Look-ups in named tables: a row name and a column name give one cell, copied from the table.

Table Nenukas
       Vinu  Lobasa  Kam  Letap  Lom  Koz  Sula  Zefakor  Komum
Pufuf    39      15   74    111   49  202   163       76    130
Foma      6      66   32    123   51   79   137        3    143
Rizod    95     148   45    103   22  118   175       48     89
Relam   120     105   11     45  109   71   169       83    122
Niv      96      66  147     74  138   64   117      158    125
Nusif   148      23   72    125   86  123    75       78    133
Ret      58     110   95    150  195   20    71       80    143

Letap of Niv is 74
Lom of Relam is 109
Sula of Nusif is 75
Kam of Foma is 32
Sula of Relam is 169
Lom of Foma is 51
Lobasa of Nusif is 23

Table Fogu
columns: Vil, Zosal, Mikesi, Tudip, Nor, Riraba
Rufat: [49586, 35699, 58843, 57480, 39948, 10895]
Tuv: [39074, 40683, 50464, 14995, 23953, 28360]
Negib: [27350, 26927, 72773, 72865, 22830, 67859]
Gor: [31802, 22668, 37589, 16757, 20813, 34764]
Rud: [56602, 36394, 22342, 35191, 81709, 74729]
Rolu: [52310, 37655, 68201, 38451, 84423, 67042]
Roloz: [62842, 60536, 41302, 18222, 11593, 24274]
Gel: [23295, 83310, 69251, 69825, 66927, 25061]
Tuzoga: [59988, 14329, 13330, 26183, 29092, 21859]

Riraba of Gel is 25061
Zosal of Roloz is 60536
Riraba of Roloz is 24274
Nor of Rufat is 39948
Zosal of Tuzoga is 14329
Tudip of Rud is 35191
Mikesi of Gel is 69251
Vil of Gor is 31802
Mikesi of Rufat is 58843
Zosal of Rud is 36394
Nor of Rud is 81709
Mikesi of Tuv is 50464
Which row has the largest Vil? Roloz

Dem =
         Zufez    Mam   Ripa  Basez    Guk    Tik
Tuzova   -3.73   4.74  -3.61   2.75  -1.23  -0.20
Kolode   -1.87   1.01  -5.79   0.17  -1.81  -0.80
Zadinok  -3.86   4.71  -4.22   3.11  -1.02  -0.05
Bopok     1.99  -5.71   3.73  -3.06  -0.22  -0.84
Pavedi    1.82  -4.82   5.21  -2.67  -0.01  -0.90
Tudan    -3.61   3.77  -4.71   2.39  -1.71  -0.28
Rogu     -2.09   0.87  -3.86   1.22  -1.93  -0.36
Ludabor   2.32  -4.52  -1.04  -2.90   0.65  -0.44
Lemu     -1.48   1.68  -1.61   0.22  -1.06  -0.77
Gusevun   1.22  -3.56  -3.86  -3.61  -0.79  -1.10
Fot      -2.92   3.60  -5.09   1.69  -1.31  -0.55
Tet      -2.92   2.84  -3.44   1.42  -1.65  -0.37
Returu    1.84  -4.68   1.67  -3.55  -0.69  -0.90
Bufigu   -3.08   3.65  -4.56   2.01  -1.46  -0.31

Ripa of Gusevun: -3.86
Tik of Tet: -0.37
Zufez of Kolode: -1.87
Guk of Tet: -1.65
Mam of Fot: 3.60
Guk of Zadinok: -1.02

Kobupip
|  | Lan | Kufe |
|---|---|---|
| Fiv | 7.71 | 1.53 |
| Relip | 6.09 | 5.82 |
| Dufube | 2.94 | 7.64 |
| Sos | 4.74 | 5.97 |
| Dadun | 4.66 | 5.34 |

Kufe of Sos: 5.97
Kufe of Dadun: 5.34
Lan of Dufube: 2.94
Kufe of Dufube: 7.64
Lan of Fiv: 7.71
Lan of Sos: 4.74
Kufe of Fiv: 1.53
Kufe of Relip: 5.82
Lan of Dadun: 4.66
Lan of Relip: 6.09
Which row has the largest Kufe? Dufube

Dut.tsv
	Fero	Kup	Vilo	Raz	Dusem	Kol	Sida
Sukuro	82.072	28.243	71.929	39.214	31.448	80.443	69.329
Lav	39.362	78.354	24.361	78.823	68.076	33.729	69.327
Zefof	35.722	78.660	25.598	78.966	68.942	30.595	67.304
Lat	84.445	30.678	68.589	40.953	32.329	82.595	75.628
Gisifek	39.459	76.561	24.200	79.015	69.450	32.811	69.913
Medu	31.870	57.142	61.368	40.488	54.214	36.071	36.028
Vus	90.106	33.643	62.818	48.902	24.227	84.376	96.992
Tar	34.779	56.459	63.334	38.112	54.472	37.329	34.975
Muzazo	39.921	78.144	24.549	78.451	68.579	32.532	70.206
Nik	33.323	79.147	30.079	74.805	70.072	27.643	63.307
Gidadi	27.218	77.270	34.915	64.951	74.373	24.013	55.336
Pulen	86.133	30.842	65.298	43.483	32.037	83.048	80.102
Bip	38.407	55.453	66.465	34.944	52.814	39.946	32.862
Dovug	83.592	30.626	66.358	41.546	33.097	80.996	76.155

Muzazo, Fero => 39.921
Zefof, Kup => 78.660
Sukuro, Vilo => 71.929
Bip, Kup => 55.453
Tar, Sida => 34.975
Vus, Sida => 96.992
Gidadi, Raz => 64.951
Gisifek, Fero => 39.459
Vus, Vilo => 62.818
Zefof, Raz => 78.966
Dovug, Raz => 41.546
Pulen, Raz => 43.483
Pulen, Vilo => 65.298
Zefof, Kol => 30.595
Gidadi, Kup => 77.270
Pulen, Kol => 83.048

Rit
|  | Lif | Tabuvi | Katunuz | Vevin | Lakov | Vup | Mos | Kun |
|---|---|---|---|---|---|---|---|---|
| Dafi | -1260 | -3413 | -1194 | -782 | -2590 | -1768 | -1031 | -3845 |
| Dorodi | 375 | -5851 | 2062 | 419 | -920 | -1128 | 572 | -8917 |
| Siso | -737 | -4648 | -17 | -267 | -1781 | -1550 | -161 | -6680 |
| Sipal | -1884 | -2028 | -1758 | -2536 | -1713 | -2136 | -2237 | -2104 |
| Toginar | 2010 | -6091 | 2924 | 244 | 3171 | -351 | 1044 | -9682 |
| Mupuzub | 1400 | -6462 | 5446 | 2024 | -1391 | -824 | 1371 | -9682 |
| Vem | 4350 | -6286 | -3051 | 1506 | -1494 | 798 | 1972 | -8426 |
| Ziluz | 3443 | -6102 | -2861 | 1071 | -1945 | 306 | 1479 | -7868 |
| Patolu | 6425 | -6471 | -3734 | 2369 | 231 | 3038 | 3957 | -9377 |
| Vogik | 2002 | -5210 | -526 | -436 | 2846 | -156 | 680 | -8929 |
| Fad | 2088 | -4910 | -2749 | -145 | -244 | -81 | 667 | -6558 |
| Temaze | 2441 | -4984 | -2601 | -175 | 637 | 54 | 754 | -7312 |
| Pon | 2904 | -5567 | -3022 | 277 | -338 | 240 | 1024 | -7364 |

Lakov of Vem is -1494
Mos of Vogik is 680
Katunuz of Temaze is -2601
Vevin of Fad is -145
Kun of Sipal is -2104
Kun of Dorodi is -8917
Vevin of Ziluz is 1071
Tabuvi of Patolu is -6471
Lif of Sipal is -1884
Mos of Dorodi is 572
Kun of Ziluz is -7868
Lakov of Dafi is -2590
Row with the largest Vup: Patolu

